One turn or mirror swaps these rows in pairs. Which row does each one swap with?
The rows were stretched afterwards, more along some directions than others.
Q_774: [-0.79  0.37  0.84  0.15  0.14  0.49  0.25 -0.28  0.20  0.73  0.47  1.06
  0.24 -0.33 -0.52 -0.16  1.04]
Q_21: [-1.49  0.59  1.75  0.49 -0.01  0.12  0.11  0.10  1.24  0.11 -0.06  1.30
  0.34  0.24  0.66 -1.26  0.84]
Q_523: [-1.37  0.71  1.89  0.32  0.57 -0.59 -1.56 -0.40  2.10 -0.37 -3.15  0.23
 -0.05 -0.75  1.07 -1.04  0.37]
Q_139: [-0.43 -0.46  0.32 -0.28  0.70 -0.61 -2.22  1.59  1.71  0.70 -3.18 -0.58
  1.51  0.43  1.39 -0.21 -0.15]
Q_998: [-0.41 -0.18  1.40 -0.02 -0.51  1.70  0.70  0.30 -0.95 -0.27 -0.65 -0.74
  1.99  2.56  3.13  1.40 -1.19]
Q_157: [-0.32 -1.10  0.62 -1.49 -0.26  0.98 -0.42  0.63 -0.25  0.76 -1.60 -1.26
  3.01  2.25  1.30  2.26 -1.11]
Q_793: [-0.60  0.84  2.14 -0.77 -0.48 -0.46 -0.67 -0.01  1.47  1.23 -2.71 -1.59
  2.02  0.38  2.81  0.76 -0.48]
Q_646: [ 0.78 -1.66 -0.73 -1.57  0.37  0.18 -0.71  1.78 -0.61  1.11 -1.67 -2.11
  2.18  2.03  0.05  3.00 -1.50]
Q_502: [-1.20 -0.94  1.15 -0.95  0.38  0.71 -0.56  1.11  0.46  1.08 -2.63 -0.97
  3.12  2.86  2.19  2.67 -1.64]
Q_997: [-1.65  0.06  0.88 -0.09 -0.27 -0.57 -0.40  0.72  2.00  1.26 -0.44  0.48
  1.65  0.05 -0.06 -0.21  1.16]
Q_884: [-0.40 -0.06 -0.08  0.64 -0.44 -0.17 -0.02  1.21  1.10  1.36  0.98  1.20
  1.44  0.07 -0.28  0.31  0.61]
Q_807: [ 0.36  0.28  1.74 -1.67 -0.40  0.35 -0.80  0.67  0.75  0.93 -2.87 -1.57
  1.86  0.94  2.61  1.83 -1.33]
Q_928: [ 0.03  0.78 -0.14 -0.15  0.45 -0.88 -2.24  0.41  1.38  0.66 -2.64  0.15
  0.87 -0.34  0.99  0.59  0.66]
Q_370: [-0.19  0.19  2.31 -1.69 -0.40  0.47 -0.75  0.56  1.11  0.97 -2.36 -0.81
  2.00  0.67  2.32  0.37 -1.07]
Q_71: [-0.75 -0.57  1.36  0.79 -0.37  1.91 -0.54  0.25 -0.94 -0.42 -0.78 -0.08
  2.17  2.33  3.02  1.62 -0.46]
Q_130: [-0.89 -1.55  1.86 -1.19 -0.01  0.78  0.59  0.28 -0.43 -0.10 -1.26 -0.83
  1.97  2.20  0.99  1.97 -1.09]
Q_534: [ 0.07  0.48  1.61 -1.23 -0.59  0.48 -0.49 -0.35  1.13  1.03 -2.32 -1.22
  1.78 -0.12  2.37  1.84  0.25]
Q_242: [-0.25  0.46 -0.13  0.14 -0.33  0.51 -0.38  0.56  0.61  0.83  0.40  1.93
  0.83  0.53  0.16  0.47  1.07]
Q_590: [-0.54  0.95 -0.24  0.07 -0.04  0.03 -0.12 -0.22  0.67  2.04 -1.13 -0.21
  1.10  0.28  0.45  0.63  1.09]
Q_602: [-1.63 -0.28  2.48 -0.17 -0.28  1.84  0.32  0.01  0.44 -0.41 -2.46 -0.85
  1.82  2.18  3.62  0.62 -0.84]
Q_321: [-0.78  0.61  1.16  0.05 -0.44 -0.18 -0.23  1.07  1.26  1.16 -1.10  0.06
  1.03  0.34 -0.16 -0.18  0.05]
Q_331: [-1.14 -0.27  0.21  0.25 -0.03 -0.32  0.11  0.86  0.38  0.65  0.88  0.53
  0.38 -0.04 -0.87 -0.47  0.42]
Q_122: [ 0.47 -0.80  0.65 -0.60 -0.01  1.65 -0.86  0.54 -1.83  0.80  0.44  0.21
  2.51  1.63  2.91  3.50 -0.02]
Q_800: [ 0.48 -1.24  0.64 -0.06  0.40  0.96 -0.55  1.42 -2.00  0.92  0.08 -0.43
  2.45  2.51  2.58  3.77 -1.31]
Q_301: [-0.08  0.39  0.43 -0.40  0.79 -0.31 -2.17  0.02  1.04  1.48 -3.81 -0.88
  0.70 -0.47  1.76  1.19  1.19]
Q_153: [-1.02 -0.45  1.90  0.25 -0.19  1.77  0.62  0.10 -0.64 -0.78 -0.74 -0.61
  1.93  1.79  3.01  0.88 -0.84]
Q_188: [ 0.19 -1.27 -0.56 -0.73  0.36  0.11 -0.01  1.23 -0.58  1.03 -0.32 -0.84
  1.89  2.61 -0.16  2.47 -1.38]
Q_197: [ 0.08  0.34  0.05 -0.10  0.61 -0.75 -1.87  0.37  1.28  0.20 -2.59 -0.36
  0.58 -0.14  0.70 -0.01  0.22]
Q_146: [ 0.58 -1.60  0.62  0.57 -0.03  0.02 -0.30  1.89 -1.00  0.22  0.17 -0.41
  2.56  1.98  2.61  2.77 -1.19]
Q_243: [-1.26 -0.40  0.91 -0.46  0.86 -0.30 -1.99  0.75  0.97 -0.03 -3.00 -0.25
  0.12  0.22  0.87 -1.21 -0.44]
Q_235: [ 0.10  0.70 -0.02  0.09 -0.23  0.76 -0.02  0.51  0.38  0.94  1.15  1.91
  0.52  0.38  0.21  0.31  0.71]
Q_802: [-0.05 -0.41  1.42 -0.59  0.56  0.73 -0.43  0.08 -1.56  0.31 -0.49 -0.49
  1.77  1.30  2.85  3.22 -0.61]
Q_422: [ 0.09 -1.32  0.54 -1.75 -0.29 -0.08  0.33  2.78  0.99  1.27 -1.61 -1.66
  3.14  2.36  1.03  2.27 -2.63]
Q_531: [-0.44  0.61 -0.23 -0.04 -0.07  0.70 -0.08 -0.12  0.09  1.39  1.42  0.93
  0.96 -0.23 -0.30  0.36  1.13]
Q_891: [ 0.19 -2.20  0.72 -1.04  0.00 -0.34  0.03  2.00 -0.08  1.00 -1.31 -2.15
  2.84  1.99  0.10  3.71 -1.44]
Q_819: [ 0.07  0.01  1.38 -1.60 -0.60  0.29 -1.25  1.28  1.12  1.61 -2.11 -1.24
  2.54  0.94  1.61  1.85 -0.70]
Q_549: [-0.86  0.67  0.22  0.23 -0.63  0.16 -0.43  0.58  1.11  1.10  0.28  0.92
  1.22  0.88  0.26  0.54  0.80]
Q_746: [-0.70  0.34  1.29 -0.27  1.04 -0.02 -1.83 -0.37  0.62  0.06 -2.83  0.00
 -0.05 -0.61  0.99 -0.65  0.59]
Q_20: [ 1.43 -0.89 -0.97 -0.27  0.16  0.96 -0.51  1.24 -2.41  1.51  1.64  0.11
  1.73  1.75  1.22  3.65 -0.53]
Q_554: [-1.71  0.09  1.39  0.69  0.55  0.08 -2.28 -0.20  1.43 -0.09 -2.89  0.75
  0.82  0.05  2.17 -0.45  0.87]
Q_364: [-0.74  0.85  1.41 -0.70 -0.26  2.14 -0.06 -0.54 -0.42  0.36 -2.06 -0.64
  2.06  2.46  4.28  0.23 -0.86]
Q_428: [-0.67 -0.34  0.85 -0.50  0.81  0.64 -2.27 -0.20  0.62  0.12 -2.61  0.09
  0.60  0.22  1.31 -0.68  0.67]
Q_546: [ 1.18 -1.27 -0.43 -0.20  0.74 -0.26 -0.93  1.42 -1.31  1.06  0.64 -0.47
  1.43  1.07  0.86  4.21 -0.20]
Q_3: [-0.78  0.40  0.85  0.30  0.32 -0.16 -2.64  0.14  1.42  0.04 -3.12  0.12
  0.72  0.42  1.88  0.46  0.56]
Q_7: [-0.56  0.16  1.66  0.74  0.40  0.03 -2.07  0.62  0.78 -0.12 -3.14 -0.05
  0.31 -0.16  1.66  0.37  0.40]
Q_705: [-0.07 -2.01  1.12  0.60  0.09 -0.81 -0.64  1.20 -0.33  1.06  0.30 -0.48
  2.92  0.99  1.44  4.35  0.93]

Q_928 pairs with Q_242
Q_301 pairs with Q_590
Q_774 pairs with Q_746
Q_122 pairs with Q_157
Q_998 pairs with Q_807
Q_422 pairs with Q_146
Q_891 pairs with Q_800
Q_819 pairs with Q_71

